In the rows, zero is written as 128.
Turns, then the turns between two rows, first turn first; the first pair answered
X:
[ 92 134 126 170 148 179 149 134 110  90]  ->  [106 139  67 143 164 128 158 163 144 144]
[139 135 114 145 140 134 118 115 122 118]  ->  [139 132 109 141 147 129 120 120 123 123]
[148 127 129 149 137  90 122  86 134 132]  ->  [142 122 143 159 141  99 118  82 124 124]
L:
[125 125  77  92 114 117 136 177 160 166]  ->  [140 158 137 153 102 151 112  73 139  77]
[165 109 146 109 116 132 113 101  80 120]  ->  [157 101 110  79 119 125 128 143  95 148]
[164 143  90 142 130 105 133  92 135 108]  ->  [168 111 122 154 150  85 119 107 124 144]
[111  94 174 160 147 142 118 135 120 121]  ->  [ 94 109 100 112 133 145 149 175 148 129]
A:
[114 108 166 125 121 146 135 132 135 144]  ->  [104 127 130 109 112 169 138 132 130 113]
[126 115 130 131 137 150 113 148  79 109]  ->  [135 145  98 135 142 141 116 127  95  91]
[127 155  74 144 164  98 100 115 104 124]  ->  [130 124 120 157 172  84  92 125  98 159]
[159 125 155 106  92 120 124 111 117 129]  ->  [156 129 144 100  87 131 125 115 112 118]

Between the rows of a pair lie two turns.
[170 120 138 120 129  83 112 129 127 180]  ->  [140 148 110  83  79 156 132 129 108 101]
A L
[148  88 157 128 149 140 123 148  85 103]  ->  [155 138  69 110 149 118 144 137 134 100]
L A
[151 127 174 146 133 154 114 110  94 105]  ->  [138 136  81  95 136 136 141 167 121 132]
L A
[114 110 183 190 147 125 149 106 184 141]  ->  [ 96  78 188 145 121 145 158 160 165 160]
X A
[108 149 140 148 156 141 129 122 122 105]  ->  [122 166 120 128 132 129 136 107 146 107]
X X
[ 98 112 146 114 102 152 132 151 138 119]  ->  [124 146 121 141 124 107 130 106 172 127]
A A
[136 130 120  99  87 134 128 127 119 124]  ->  [138 107 147 127 122 117 113 144 100 151]
L X
[130 142 141  87  85 158 144 139 129 131]  ->  [131 123 150  88  95 145 139 155 125 158]
L L
[103 129  76  87 120 129 125 164 110 139]  ->  [114  97 136 119 144 111 102 162  86 166]
L L
[105  82 162 127 140 115 131 162 147 172]  ->  [ 99 151  67 110 127 136 145 140 161 109]
A A
[128 144  80 105  91 169 147 116 143 100]  ->  [163 120 136 158 136  96 123  91 161 168]
A L
[171 130 162 110  99  94 112 124 133 137]  ->  [170 144 155 106  93 104 117 109 137 116]
L L
[ 95 125 113 115 140 184 155 149 103  87]  ->  [110 142 108 136 157 172 144 119  97  75]
L A
[117 111 147 114  94 156 136 135 141 125]  ->  [118 132 124 116  97 159 140 120 145 107]
L A
[168 133 120 143 136  99 129 117 148 156]  ->  [166 120 148 109  94 123 134 128 141 154]
A X
[157 138 128 121 123  94 108 124 114 127]  ->  [147 140 110 100 108 112 123 140 114 117]
A L
[104 151  98 150 133 146 145 141 147 143]  ->  [107 129 115 156 148 132 140 153 135 166]
L L
[128  97 104 129 144 135 114 172  65 117]  ->  [143 148  60 125 127 132 124 131  94  92]
A X
[164 143 116 151 159  94 103 139 123 127]  ->  [165 156 112 155 152 103 104 127 124 109]
L L
[101 100 140 127 122 144 144 154 136 173]  ->  [ 81 114 125 149 142 163 145 151 126 139]
L X
[168 115 160 117 107 134 129 124 109 129]  ->  [169 145 122 115 106 134 135 110 118 103]
A A
[125 134 183 126 106 141 130 112 167 162]  ->  [125 127 167 123 118 124 132 126 172 179]
X X
[106 137 113 157 163 147 115 125  92 111]  ->  [110 136  93 149 171 133 119 140 101 128]
L A
[118 104 130 124 151 126 134 159 131 153]  ->  [102 127 114 136 153 152 140 143 124 109]
L X
[ 94 111 145 100  97 150 161 114 137  96]  ->  [ 90 100 137  89 105 138 164 140 139 125]
L L
[133 113 157 141 140 100 135 111 158 166]  ->  [ 97 125 111  96 109 168 150 144 129 109]
A A
[124 123 149 111  99 117 125 125 139 139]  ->  [106 127 129  99 103 130 136 138 139 129]
X L
[137 131 133 123 124 110 145  87 139 116]  ->  [122 105 157 107 113 133 139 118 115 117]
A A
[121  94 108 106 137 126 117 172 120 169]  ->  [101 113 108 148 164 159 110 154  97 113]
L X
[156 120 150 150 152  84 105 125 116 159]  ->  [119 137 101  91 102 154 132 159 105 101]
A L
[133 124 148  83  66 163 151  93 128 100]  ->  [128 108 124  58  71 149 161 138 138 136]
L L
[115 112 103 123 106 123 161 135 174 130]  ->  [119  95 126 129 111 119 156 139 171 145]
A A
[121 103 144 135 153 107 126 132 101 140]  ->  [145 137 127 119 116  97 131  91 128 128]
X L
[130 116 104 156 181  95 160 102 198 163]  ->  [122  76 176 161 165 113 148 110 174 172]
L A
[106 124 150 156 154 140 128 116 142 123]  ->  [119 144 120 143 145 128 134 104 162 124]
X L
[151 134 141 130 120 104 110  99 118 135]  ->  [140 119 125 103 115 104 123 143 122 159]
L A
[133 138 143 123  83 163 134 143 144 113]  ->  [133 128 134 114  89 155 140 167 148 134]
L L
[ 83  94 161 197 182 119 136 154 138 147]  ->  [ 85 139  96 177 171 104 161 139 194 139]
L A
[140 177 110 151 145 119 106  83 108  77]  ->  [118 101 131 114 158 118 105 184  74 145]
L A
[107 122 130 133 116 147 166 126 129 129]  ->  [117 116 124 132 131 123 163 135 135 154]
L X
[115 118 132 109 122 146 156 136 145 131]  ->  [130 125 160 142 136 134 142 106 141 124]
A L
[141 149 161 121 103 132 132  93 108  88]  ->  [129 158 106  84  95 133 153 127 127 100]
L L
[162 139 151 120  99 103 114 134  97 134]  ->  [148 127 145 119 113 111 113 159  79 133]
A X
[153 114 107 128 136  73 122  81 142 157]  ->  [155 118 110 136 130  80 120  69 143 141]
L L
[131 152  99 144 157 124 123 123 112 109]  ->  [129 111 147 145 157 125 113 145  97 136]
A A
[127 143 111 168 150 159 111  91 130  81]  ->  [106  89 107 135 163 156 114 176 102 131]
L A
[ 98 135 122 164 171 132 139 113 145 133]  ->  [ 86 114 139 146 159 156 140 141 123 127]
A A
[115 128 141  95  93 166 118 140  91  85]  ->  [111 118 123  77  97 156 126 165  96 107]
L L
[135 109 168 109 105 133 131 134 141 140]  ->  [139 152 117 106 105 132 139 111 156 109]
A A
[ 72  88 139 126 123 153 153 204  97 131]  ->  [ 75 154  71 133 122 162 159 161 118  72]
A X
[104 135 100 120 129 124 129 145 145 145]  ->  [108 123 119 127 134 115 126 146 145 161]
A A
[137 188 133 172 148 128 126  72 167  92]  ->  [138 178  98 164 176  90 131 104 180 138]
X X
[126 128 151 158 148 130 106 133  90 117]  ->  [126 148  86 128 149 115 129 155 124 134]
L A
[167 129 163 138 122  99  96  91 143 150]  ->  [161 160 129 124 100 118 111  75 157 116]
L L
[142 132 146 110  85 131 123 160 126 112]  ->  [145 149 131 116  91 133 122 141 129  95]
L A
[144 129 128 139 137 113  90 108  90 115]  ->  [132 119  92 103 128 113 106 153 100 139]
A L
[105 115 162 140 149 158 136 143 129 160]  ->  [110 161 105 135 142 148 152 117 160 141]
L A
[140 109 159 159 148 131 123 111 124 131]  ->  [134  93 145 123 134 131 133 149 125 159]
X A
[102 121 137 117 103 144 146 172 144 135]  ->  [116 156 139 147 103 146 138 117 151  95]
L A
[162 120 134 117 103  90 120 120 142 148]  ->  [144 129 124  97  76 130 131 124 131 114]
A L
[124 127 112 123 123 118 136 137 140 125]  ->  [117 116 128 136 134 126 130 144 129 120]
X X
[ 84 138  47 120 145 162 148 172 125  95]  ->  [135 150 109 203 185  96 116  84 148 117]
A L
[140 131 138 107 135 118 113 110 127 134]  ->  [132 129 127  91 128 132 120 127 124 131]
A L
[111 109 140 122 125 155 141 161 107 132]  ->  [137 153 102 150 143 111 142 110 146 129]
A A
[111 145 104  86 122 159 132 129 110 113]  ->  [118 144 137 118 133 157 116 106  91 100]
L A
[116 111 131 123 107 149 135 126 132 126]  ->  [130 125 121 141 119 125 135 103 151 130]
A A
[174 158 139 116  91 108 100 132 158 125]  ->  [166 147 137  99  84 120 106 151 157 132]
A L
[132 145 113 136 149  87 114 125  92 117]  ->  [141 139 120 127 142  77 110 124  97 129]
X L
[124 147 111 148 152 130 143 116 146 105]  ->  [140 139 130 148 142 109 144 107 160 133]
A X
[130 142 110  92 119 122 126 104 114 112]  ->  [139 133 127 103 133  91 120 103 122 142]
A L
[104 122 139 160 179 124 100 156  81 107]  ->  [154 171 128 153 143  92  98  80 125 102]
X L
[100 114 132 121 126 146 161 159 123 132]  ->  [121 128 164 144 113 147 147 106 122 108]
X L
[123 126  90 118 132 135 146 151 138  95]  ->  [139 141 100 149 147 111 140 117 154  97]
X A
[152 129 150 121 115 120  94 108 102 122]  ->  [162 133 126 107 115 102  98 115 119 142]
X X
[105 131 110 147 168 122 123 112 129 140]  ->  [123 128 132 147 156 108 115  96 134 153]
X L
[144 147  90 116 111 134 118 111 151 127]  ->  [139 100 157 131 114 148 102 123 109 134]
L A
[ 73 115 113 123 151 152 169 166 182 163]  ->  [103 108 209 158 127 155 140  97 162 143]
X L
[142 139 139 131 128 133 111  93 106 107]  ->  [135 110 116 104 139 113 121 148 118 158]
A L
[104 133 133 165 156 130 128 132 126 148]  ->  [104 141 117 160 155 127 136 132 141 156]
L A
[125 134 160 135  99 142 125 101 137 119]  ->  [127 118 153 110  92 128 132 125 145 148]
L X
[105  98 116 146 166 136 135 156 117 167]  ->  [106 134  71 140 161 142 141 139 129 137]
A A
[125 148 103 137 135 118 154 107 180 135]  ->  [126 126 113 138 143 106 151 127 180 164]
L L
[133  82 153 117 103 135 122 149 156 153]  ->  [133 101 161 135  96 163 111 119 134 100]
A L
[143 127 146 150 128 117 109 112 101 124]  ->  [137 137 119 113  89 138 127 118 117 112]
L X
[109 138 110 142 134 141 141 148 139 118]  ->  [124 149 119 150 128 132 138 121 148 114]
A X
[ 99 120  97  97 135 110 129 160 106 137]  ->  [131 155 104 110 109  91 129  93 142 123]
X A
[112 124 134 139 141 140 122 128 127 129]  ->  [126 137 130 136 132 132 123 109 139 126]
X L
[113 123 145  98  90 133 165 138 172 146]  ->  [120 139 132 109  96 118 168 125 185 146]
A A
[ 90 126 107 153 174 151 131 173 125 133]  ->  [105 138 100 169 184 124 126 153 143 142]
A A
[129 117  79 114 161 106 114 189  97 147]  ->  [142 106 144 158 174 105  89 153  74 140]
L L
[145 139 142 145 122 127 112  95 111 115]  ->  [126 114 137 135 143 133 116 146  91 136]
X A
[158 129 141 133 122 109 119  99 153 125]  ->  [149  98 157 120 126 113 121 132 136 147]
A X
